Turns in one plane each, and the order they were made in; the first pair answered:
R (before -> after):
[ -5   6 -10  14   9 -23 -17   3  -6  10] -> [  5   4 -15   9  -2 -23 -16  -8  -1 -11]
[-11  -2  -9 -18  14   8  14 -11  14 -12] -> [-23   4   4  -4  25   3  14   8   0   6]
[-27 -11 -20 -13  -5 -13  23 -24   5 -12] -> [-40 -11 -13  -7  10 -12  21 -11  -1  16]
[ -2  18  -1  14  21 -26 -15  -6   5 -42] -> [ -2   2 -17  -9  35  -5 -19 -24  28 -17]
X (before -> after):
[ 23   2 -12   1  23 -26 -25  12   2  14] -> [ 14 -10 -28 -13 -22 -23  14  -2  -7 -21]
[ -4  -9  -5   5 -10  -5  -2   9  -4   4] -> [-4 -8  0  7 -6 -6 -2 11 -5  2]
[ 23   4   8 -16 -10  16   8 -13  18 -32] -> [ 25  14  23  -5  18  13 -10   0  23 -18]
[ 23  16  34   2   1  -5  -4  28  -1 -31] -> [ 41   6  -8 -15  -8   1 -38  -5   8   7]
L (before -> after):
[-13  -8  -1 -14  15   3  11  -6  13   2] -> [-13  -8  -7 -14  13  -1   7 -10  13   4]
[ 2 -3 -4 -7 -4 14 -6  7 -9 45] -> [ 9 -3  1 -9 -3 18 -8  7 -7 43]
[ 10 -15 -23 -15   3   9 -16 -22  13  27] -> [ 26 -13   2 -19  11  27  -7 -10  19  15]
E (before -> after):
[10  1 11  1  1  0 -3 -2  1 -6] -> [-4 -6  3 -5 -8  2 11 -5  0 -4]
[ 17   1  11   4  -9   4   8  16  -3 -11] -> [ -5 -15 -15 -11  -1   9  11  -3  15   1]
[  8   0  -4 -10 -13   5 -13 -33  13 -12] -> [ 18   7  11  -1 -23   2  -8 -20  -1 -21]
[ -7  27  15  24  10 -14 -22   9 -15  18] -> [-40  12  -7  11 -11 -11  12  -2 -19  21]
K (before -> after):
[-14 -13 -17 -20   1  13  23 -15   6  21] -> [-29  -5   2  -8  23   1  27   0  12   7]
[  4  -1 -15   2  16   0 -35 -21  27  14] -> [ -4   2  -8  10  26  -4 -33  -9  19  25]
[ -5  -1   5   4 -16  -2   5   2 -12  33] -> [ -9   4  19   7   4 -14   9  -2  15 -25]
[-26  -6  -5  -6 -17   4  10   0 -25   4] -> [-29  -1   4  -4  -5  -2  11  -1 -13 -23]
Now pairs of rows:
Between the rows of a pair lie two turns.
[-26   0 -18 -20  -8  12  33   9 -14   6] -> [ 18  10  -9 -17  29  11 -26  -4  17   5] : E, K
[ 12 -11  19  25 -29  11   9  21 -41  15] -> [ -1  -4  23  32  -7 -12  10   6  -9 -52] : L, K
[ 22 -14  11 -13 -33  32  37  15 -13   8] -> [ 17 -12 -10 -12  30  19 -20 -10  31  38] : L, E
[ 16  -1 -29  -4  -7  -1 -14  -9   4  -1] -> [  4   9 -13  14  14  -9 -20  12  -2  14] : K, L
[ -4  -2  -9   2   8   0 -14  -1   9  21] -> [  7   2  -2   1  13   0 -16  -5  18  -4] : X, E
[ 25   8  19   5 -38   3  15  21 -31  -8] -> [ 14 -19 -16 -34  -1  26   1 -23  29  14] : E, L
[-11   5 -12  10   7 -22 -27 -12   1  19] -> [ 22   6  28   2  17   7 -18   4  13   1] : L, L
[ 31  -6 -25   2   0  -7 -31 -24  28   2] -> [  2 -13 -14  -2   5  -7  10 -21  40 -39] : X, E
[-15  12 -15  -7  -8  -8   4 -13  18  -7] -> [-17  18  -8   5 -18 -16   6   1  -2   2] : K, R
[ -3 -12  13  -8  15   9 -15  14  -3  12] -> [ -2 -15  11 -14  -4   8   3   4   0 -25] : E, K
[ 29   4 -16  -7 -28   8  -7 -10 -15   2] -> [ 26   0   3 -11  -6  27  -1   6  -9  27] : R, L
[-20  -1  -9 -10  15   7   4  -3   9  19] -> [ 15  16  17   6  -1   3  -7  17 -14   2] : L, E
[ -1  -1 -36 -10 -38 -13  -4 -19  -4   5] -> [-12   8 -15   1 -20 -27   3 -11   9 -40] : K, R
[-13  24  -9  27  13 -14   9   5 -16  17] -> [ -2  20 -22  23 -12 -11  10  -3 -24  15] : R, K
[ -2  -4  -7 -20 -20  11  16 -20   3 -18] -> [  9  -1 -16 -21  -2  12 -16 -25  10  12] : X, X
[  3  17  19  26  34  -7 -25  28  -6  22] -> [-37  11   9  30  24 -20   6  28 -14   7] : X, K
[-13  -6 -13 -16  30  -3  -5  -7  24  27] -> [ -9  -9 -18 -20  25  -1  -6 -12  24  25] : K, K
[  8 -12 -24 -15  14  -6  -8 -22  28 -15] -> [-20 -15 -16  -7 -16  -2  35   5 -12   3] : K, X
